In the rows, zero is written as 128.
The rows of T fall into a few groups, which share some directions, and each row is roughly a mix of its group's hidden directions.
T:
[[129 109 122 169 112 137 133  94  98  73 129]
 [131 128 124 177 107 156 115 109  81  95 125]
 [112 125 122 131 139 105 129 130 198 154  97]
 [ 83 118 143  91 140 146 115 151 128 170 157]
 [151 153 169 164 105 123 112  98 142 146  95]
 [164 115 105  68 101 144 131 106 121 138 146]
 [ 64 158 141 111 148 153 106 143 135 146 127]
 [104 142  99  70 153 120 147 163 138 142 122]
 [142 160 170 167  92 128 120 127 145 147  96]
 [ 98  92 114 121 148 149 158 128 105  94  88]
 [103 127 136 184 175 114 148 144 117 128 104]
 [149 166 168 163 103 139 115 119 150 148  98]
 [146 118 133 188  95 118 116 132  90 105 139]
 [145 134 113 124 133 145 124 110  65  79 130]
 [ 95 107 109 130 139 149 157 127 110  83  85]
 [104  97  90  92 158 128 141 137 105 108 162]
 [ 98 177 126 158  95 133  99 160 142 135 135]
 [ 94 109 108 134 150 154 140 127 113  80  87]
 [139  78 138  98 160  86 146 106 112 133 120]
 [149 133 102  72  80 143 120 120 115 127 148]
 [105 102 177 148 153  85 131 126 139 151 108]
 [109 171 106 162 103 159  89 136 141 139 142]
 [133 122 134 137 140 102 133 140 186 182 136]
 [108  87 103  99 157 131 137 136 101 105 169]
 [123 120 135 180  98 150 126 125  85  91 134]
 [169 133 105  79  92 149 118 115 134 128 157]
 [161 108 108 143  99 110 149 109 135  82  92]
 [130 138 118 172 111 153 119  99  84  89 116]
 [ 91 123 161 185 160 128 127 141 124 127 104]
 [176 118 111 160 114 116 149 110 110  82 111]
 [127 110 138 174 121 133 136  81 109  86 151]
 [118 110 138 126 123 106 143 144 188 177 122]
 [102  94  94  83 160 141 146 116 134 106 146]
 [ 96 169 139 162 111 136  93 168 143 130 133]
 [109  86  94  85 161 123 129 122 107 122 156]
 [160  92 119  91 150  93 157 116 104 106 129]
 [146 125 145 191  98 127 119 129  96 102 141]
 [ 91 109 119 135 134 147 161 129 118  88  78]
 [161 142  96  79  89 139 123 115 141 138 154]
 [101 176 129 170 102 148 102 147 151 121 131]
 [155 103 117  82 142  89 172 119 121 137 123]
 [103 175 121 167 112 145  92 150 154 133 137]
 [ 93 137 147 183 163 104 128 152 130 121 109]
 [109 119 143 175 178  92 141 140 125 140 110]
 [167 125 106  68 109 140 129 118 142 153 150]
 [147 120 138 191  89 132 119 130 104  99 129]
 [141  85 128  82 141 104 158 110  98 107 119]
 [ 98 129 139 181 181 124 133 146 134 124 107]
 [ 80 143 158 104 133 144 106 148 138 172 147]
 [133 148 109 128 142 151 118 119  66  90 151]
 [160 140 169 164 104 133 114 109 168 144 110]
 [147 164 163 170  96 128 120 111 147 144  97]
 [112 164 122 177 118 169  95 132 150 132 136]
 [109 107 171 155 163  99 119 139 137 169 117]
 [133 135 148  84 139 119 130 162 172 169 117]
 [140 115 106 129 138 153 119 118  73  75 134]
 [156  97 148 177 104 125 109 126  94 102 142]
 [123 118 137  70 148 111 125 161 147 170 126]
 [113  95  90  96 158 126 144 141 118 106 170]
 [129 113 140  71 146 115 124 155 160 167 120]
 [159 136  87  84 103 168 132 110 134 129 145]
 [152 157 160 170  99 137 106 106 135 145  95]
 [100  89 101  78 159 135 136 134 116 126 156]
 [137 143 107 127 135 141 138 108  70  77 118]
 [131 133 120 128 122 150 131 114  71  70 116]
 [ 84 112 112 128 142 148 156 131 120  91  81]
 [147  84 128  99 144 101 162 103  94 107 119]
 [133 133 144 141 139  97 150 134 178 181 119]
 [157 136 111  73  87 156 114 126 135 126 152]
 [105 173 127 156  98 153  89 145 156 122 138]
 [135  91 120  85 146  86 162 120 100 136 118]
 [136 146  77 113  99 173 111 115 112 108 146]
 [111 150 110 141 136 155 112  66  94 130 114]
 [101 130 144 171 174 101 120 167 123 141 119]
 [109 150 116  67 158 130 139 146 150 154 111]
 [104  89  98  85 159 142 130 129 101 113 152]
 [ 76 122 162 102 116 152 113 155 135 160 142]
 [138 137 131 132 138 156 107 116  67  83 135]
 [154  86 125 104 164 103 168 107 107 127 118]
 [151 144 144 193 103 135 125 122 106  96 136]
 [173 159 142 123 116 103  94 114 139 159 161]
 [128 157  71 108 100 160 136 140 100 112 135]
 [128 115 180 170 153  90 128 132 146 147 121]
 [139 119 110 182 108 133 138 105 118  76 143]
 [124 140 140  83 151 102 137 152 165 172 134]
 [ 84 151 134 179 154 132 119 159 134 110 111]
 [ 96 127 147 185 161 100 141 139 119 118 103]
 [ 96  99  87  81 149 126 141 152 113 123 146]
 [133 129 114 173 114 146 118  94  83  89 123]
 [147 142 126 191 104 134 121 131  92  98 140]
 [121 108 188 140 142  86 123 136 150 154 120]
 [172 125 117  86 101 155 114 100 150 130 154]
 [110 133 120 129 135 164 120 130  68  85 141]
 [116 103 151 125 116 113 131 143 189 170 113]
 [111 123 150 181 179 111 140 149 127 126 110]
 [112 140 111  65 157 122 142 125 155 145 100]
 [ 94 138 120 175 107 135 151 109  94  93 142]
 [ 93  97 108 133 155 148 162 133 113  95  92]
 [ 99 173 133 165 101 121  94 161 139 123 136]
 [137  85 131  93 136  89 163 107  95 128 115]
 [127 139 148  67 164 131 125 135 151 163 113]
 [122 113 118 187  88 126 138 125 109  89 140]
 [153 135 131 195  97 133 127 121 122  94 138]
 [ 82 126 158  98 134 158  98 147 118 156 149]
 [146 166 160 162  97 134 110 119 139 154  90]
 [115 126 146 138 118 105 158 147 179 178 124]
 [186  98 122 145 106  97 125 116 163 126 122]
 [ 95  99 111 123 152 152 148 127 109  88  86]
 [115 117 181 150 144  87 114 135 156 157 122]
 [ 78 145 162  94 142 145 108 138 132 166 126]
 [101  94 116 138 146 147 172 136 106  96  94]
 [ 94 110 162 101 144 143 115 151 133 179 147]
 [140 150 111 122 127 144 114 108  72  77 129]
 [117 108 127 136 114 105 150 148 191 165 125]
 [158 143 152 130  86 116  92 133 145 153 169]]

One row of each group comes first, with its name. Which group is each row after those in?
[125 102 148 148 147 115 138 148 178 178 127]
Z
[125 139 127  75 153 117 135 137 176 164 117]
E
[151 137 116  68  83 144 117 124 144 139 149]
Q

[103 104  91  87 165 133 142 133 111 113 163]
E
[111 182 105 169 112 151 110 148 151 123 134]
Q
[131 127 101 123 138 151 123 116  73  75 131]
Z
[124 131 106 185  92 138 123 129  89 100 131]
E
[146  84 133  85 151 111 167 120  99 127 115]
Q
[149  86 146  97 152  88 165 120 111 136 119]
Q
[135 140  78 109  93 165 131 113  96 105 137]
Q
[ 95 102  92  85 156 123 139 137  99 120 152]
E
[103 141  99 150 139 143 139 108  76  97 157]
E
[177 137 104 164 107 102 161 113 123 100 125]
Z
[100  98  89  87 159 130 136 133 101 116 154]
E
